Each row is where one point has got to under a steady rotation. How many ticks took it there?
The counts run from 0 to 525.
[-13  -9  21 -16  24 -16   6 -11 -17  -2   9   1 -16  -3  -8   8   6 -27
   0  10 -44  -4  -9  30 -21  -7  19   5 -25 -11   2  11  -4  -8  29 -10
  22  11   6 -12  -3  14   4   0   8  -8]	19
[-24   8 -28   3  -9   5   7  -3  -5  -1   6  -4 -16 -21  17  -6  -8  24
   4   4 -18  -8  33  -1 -28 -20   9   4  20 -10   8 -22 -11   1  -9  10
   1 -15   4  -3  15  35 -23  -8  10  10]	197
[ -8 -16   6  31   5  -6 -14  17  -5   2   8  11 -12   0  22 -12 -15   7
  33   6 -13  -5   6 -20   6 -14 -24   8 -25  25   1  -5  -6   8  13 -32
  22  22   2 -24  13   8  -9  -2   9 -23]	326
[-15  31  -1  -1  -3 -27  -9 -15  -8   4  -6   3 -11   4 -26  -7  35  -8
 -10   9  -3 -33 -32  -3   4   3  23 -10   6 -19  -4  -2  12  10  12   6
 -25 -24   2  -6   9   4  12  13   3  14]	425
[-10  20   2 -28 -24   2   6   6  13  -8 -18 -37 -11  30 -10  -9 -10   5
   1  12  14   5   1   8  16  -5   6  28  19  -7   7  -1 -26 -10   2   6
  -2  10  -8 -16  -1   7  28  23  -3  -8]	48
[  0  19  -8 -17  27 -11   4   3  13 -24 -27   4 -28  30 -15   7   3  11
  -1  -6  -7  23  -2 -18   1  -6  11 -20  -2 -12  -2  22   0   0  -8   3
  18  -7 -11   2   7   7  28   1  21  33]	74
[ -5 -32 -19   0  24 -10 -15 -15  10   1  -6  10 -19   2   2   4  -9  26
  19 -18  -7   1 -17 -29  -8  -8 -18 -25   7  19  -3  28   2 -11  19 -12
   0 -13   1  13   9   2   4   0  32  11]	292
[-10  12   0  16 -11  12  19  22 -12  -8  23  10  -2  -7  16   6  11   0
  13  22  12   1  34 -18   9   8   6  -9   8  -2  12 -41  -3  22 -29  -4
  -2   8  -8  15   4  -6  -9 -13 -16 -16]	156
[-15   4  14  16  11  -4  20  10 -29  16 -21  12   1   2  13   0 -14  -8
  -3   7 -15  18  -3   5 -13  31  -8  11 -23 -18   1  11 -13  -7   4 -20
  28 -14  -1  17  -3  -6  35 -20   8 -10]	496
[ -9   7 -23 -10  11  -3   9  -3   1   2   2  19 -15 -24   0  16  -6  13
  -4  -8 -30  -1   3  -3 -36 -19  14 -12  -3 -13  11  -7  13  -9  -6   3
  10  -9  -6   7   5  36 -31 -11  16  32]	201
[-15 -25  14  12 -14 -12  -1   4 -21 -15  11  -4  13   2  -1  -7 -27  -4
  25   6   5 -19  28   1   1  -5  -6   2  -7  16 -22   2 -13  17 -13  -8
   8  25  24 -34   8   7  -3   0  -8   0]	363
[ 11  21  -8  19 -29  23  25  34 -19   1   6  -5  -7  25  22  -3  -4   9
   1  -8  22  -8  25 -17  25   5  -9  11   3   3   7 -24 -29 -19  -2  -9
  -7   2  -2   3  -3  -8  -8   4 -20 -11]	139
[ -1  20  -1 -15  -9  -4  14   1   3 -16 -20 -23 -13  38 -18  -4 -27   6
   7   1  -9  12   5   4   6 -15   8   8   0 -13   9  19 -27 -21  10  -3
  25  17   1 -21   0  13  20  11   8   9]	53
[  3  20  10   5  19  24   3  31  -3  -1  14   8 -22   5  37 -13  36  -1
  -3   1   7  12   5 -23  20  11   1  -4  -8  11   3 -26   4   2  -4 -14
  -6 -13 -18  24  -7 -21   2   3 -17 -16]	119
[-19   3   6 -16   2  15  -8  -5  -2  14  27   1  -1 -39   7 -20  23  -9
   0  17  -8 -13  -5   9  -8  -4   3  -2  27   2   8 -21   4  -8  -9  25
 -16 -22  -8  38 -11   1 -18   0 -15   2]	209
[ -7   8   7 -12  23 -18   2   5   3 -24  10 -29 -18  30  -6 -27   9  10
  12  29 -31  -7 -11   4  12 -15  -3  17  19  -3  17 -19 -14 -12   7   1
  21   3 -10  -4   9  13   3  22   3   3]	33
[ -3 -12 -10  26   4 -14 -11  18 -26  -9   4  37 -20   5 -14   0  -3   8
  31 -10  -6 -15 -25 -23   6  -4 -21  -4 -13  24   4   3 -13   8  14 -27
  15  -3   0 -11   8   8 -11   0  31   2]	330
[  2  32 -13  10   7  13   5  27  -1  -3  -8  19 -41  11  14   3  37   3
  -8 -17  14  11 -11 -28  16  10   2  -1  -4   0   4 -13  -2   3  -6  -9
 -15 -26 -20  13  -5  -8   4   2   4  -2]	117
[  2  -7  21 -15   8  15  13  32   0  -2   6 -15  -6  18  24 -21  11   2
   4   9  -1  -3  -5   1  21  18 -21  26  15   9  11 -29 -16 -13   7  -9
   7 -18 -29  21  -7 -10   1  18  -7 -16]	522
[-14 -14   7   4 -20  11 -14  13  15  17   5   9  -7 -13  29   6  -6  -3
   8  -1  10  -4   2 -12   2   2  -9  16 -26  28  -3  -5   7  15  14 -34
 -11  26  -2 -34  -7  -4  -4   4   1 -42]	322
[  2   0 -13  -5 -12   5  31  13 -24  -5  -1  33 -10   3 -16  37   5  -5
  11 -14  13 -10  28  -3   8  -3  12 -18 -27 -27  -6   5  -9  -5   8 -14
  -7  -5   7  -8   4  -4 -21 -19  11  14]	148
[  5   9   7  -6   9  13  12  32   2  22 -15  18   0   1   4  21  16  -5
  -9  -3  15  -4   1   5  38  14  -8  -6 -40 -27 -15   3  19 -21 -15 -12
  -4   0  -4 -10  -7  -9 -11 -17  -1  16]	131
[-14   7  11   2   3 -17   7 -27  -7  -7   6  -3   2   8   0  -5  18 -16
  10  29   1  -2  10  -9   2  27  22 -21   7 -11  10  -4  -7  20  17  -1
 -10 -12  -6  31   1 -30  43   1 -20 -25]	464
[-14  15  18 -24   2   5   5  -9  -6 -12   4   2  -6   7 -17   7  15 -47
  13   4  -4  20   6   2  -1   4  23  -4  -7  -8  -5  22 -14   4   8   2
  12  17  -8  20 -17 -11  44   0  -9 -18]	61
[ -2   6  -1 -25 -27  13   5 -26  26  20  19 -17   4 -25   8   0 -15  -8
   9   6  -6  -5  20   6 -11 -29  18   6  -3  -5  13   2   3 -31  30  11
  -4  17  -7 -14  -3   9 -17  -4 -14 -18]	232
[-19   1  13  28  -9 -21 -10   7 -40 -16   0  24   1  -6 -24   2 -14 -14
  19   0  -3 -15  -2  -5 -13   5   3  -7 -10  14 -10   0 -12  31 -29  -5
  18  14  18 -10   6   9   7  -2   4  11]	368
[-15  14 -15  12  15  -4   3   2 -25   2  13  19 -13 -29  -8  -9   3   8
  11   1 -31  -7  -6  -2 -22  -9  -3  -8  13 -13   9  -9  -7 -18 -12  14
  17 -20  -1  32   6  23 -22 -17  10  27]	203
[-28 -16  14  13  26 -26 -21  -2 -21 -16   9   0   7  -1  -8 -15   5  -1
   9  10 -17 -25  -1   5  -5  -2  -7 -15   1   2 -29  -4  11  21 -33   7
   5  -3  24 -15  17  11   0   6   3  36]	384
[-14   9   7  -5  -5 -14  -6 -18 -16   4 -15   0   3  -1 -13   6 -10  -8
 -27 -22 -11 -31 -11  14 -17  -4  17  -2 -18  -6 -30  23  -4  -6   1   2
 -12  -9  27 -33  -2  22   1  12   6  29]	403
[-12  11   4 -16 -20   0  10   2   2   2 -16 -23 -10   5   8   6 -15  -4
 -34   2  -9  -6 -23  15 -35   9  18  33   8   7  12 -20 -18   2   4  -8
  -4   7 -11 -15 -15  24   5  27   4 -15]	10
[ -2  11  10  -7  -5   7  -9 -12  31  22  -3  -7  20 -24 -11  -4 -27  -4
   8  19  15  14 -24 -13  12  15  -2  -5   5   6   4   9  14 -15 -16  10
  -1  27 -16  31 -16  -9  22  -8 -15  -5]	263
[  4  16  -8   7   8 -33  26 -20  -2 -10 -19  -5  -4  28 -13  14 -19   5
  -8   4 -15  -6   5 -16 -21   0  27 -21 -17 -19  15  17  -8  -9  32  -9
  18   7  -4 -13   4   0  19  -3   0   6]	456
[  1   0  -9 -12 -10   7  25   0 -18   6   0  20   8 -15 -11  27 -18  -4
 -14 -32  -5  -3   9  10 -32  -1  13 -11  -9 -10  -4   7  -8 -21 -10   6
   5  -4  12  13 -15  17 -28 -15   4  37]	185
[  9  26   0  12  15 -27   7 -13  -2  -8  -4 -26   3  39  -7 -24  -6  21
  -8   9 -14 -26 -10 -12  15  -7   2  -3   8 -10   6  -1  -2 -28  21  11
   6  -3   3 -14  10  -1   2  18 -11  26]	436
[ -9  14  21 -15  -5   2   5   6  14  -7   1 -34   0  26   2 -21 -16  -7
  10  28  -7  13  20   9  18  -7   5  18  -1  -7   1   0 -19 -17  -1   5
  21  36  -3 -16  -5  -1  25  13 -20 -13]	50
[ 14   4  -1 -13  16  17  16  24  24  -4   4   3 -26  18  33   5  27   6
 -14 -16   8   6   7 -21  20  -2   7  -9  -4   7   5 -19  15  -8   6 -15
 -16 -15 -23   1  -4 -17 -17  13  -7  -2]	121
[  1   0 -18   6  -8   9  27  14 -23  -3  -2  -5   8   2   3   1 -33  26
   0 -13  -5  -9  26  -2 -16  -7  -4  -1  14  -8  -6  -9 -27 -25 -16   8
  13  -9  16   4   2  19 -28 -11   0  36]	181
[-14  11  -5   6  24   3   0   1 -19   9  22  24  -2 -38  -5  -2  10 -10
   7   9 -32  -1  -7   3 -21  -7  -1  -6   2 -12   4  -8   7 -15 -15  13
  19  -7  -1  36  -6  16 -23 -16  -3  24]	204
[ -4  15   0 -15  12   9   2   4   2 -15 -12  -7 -21  21  -4  -6  23  -7
  -4 -15  16  22 -20 -14  15  15   5  -7  25   2  -3  10 -11  -2  -9  12
 -13 -21 -12  32 -14 -15  39  17   4  15]	80
[-12 -34   8 -17  12 -15   7  -9 -19  -2 -15 -18   0  16 -11   4 -13  12
 -16   0 -20 -26 -19  33 -11   8   1  13   7 -14 -10  -5 -10 -22   4   0
   5 -18  16  -7   8  19  -3  16  17  21]	0
[ -7  13  -1   4 -19 -13   0   4  -7 -23  -4  26  -3  -3 -16  23  -5 -17
  -9 -17   8 -12 -19 -16 -27   6  26  -7  -3  25  -4  -5  -5  37 -22 -12
  -5  13  -2  -8 -11  16   1  13   1  14]	371
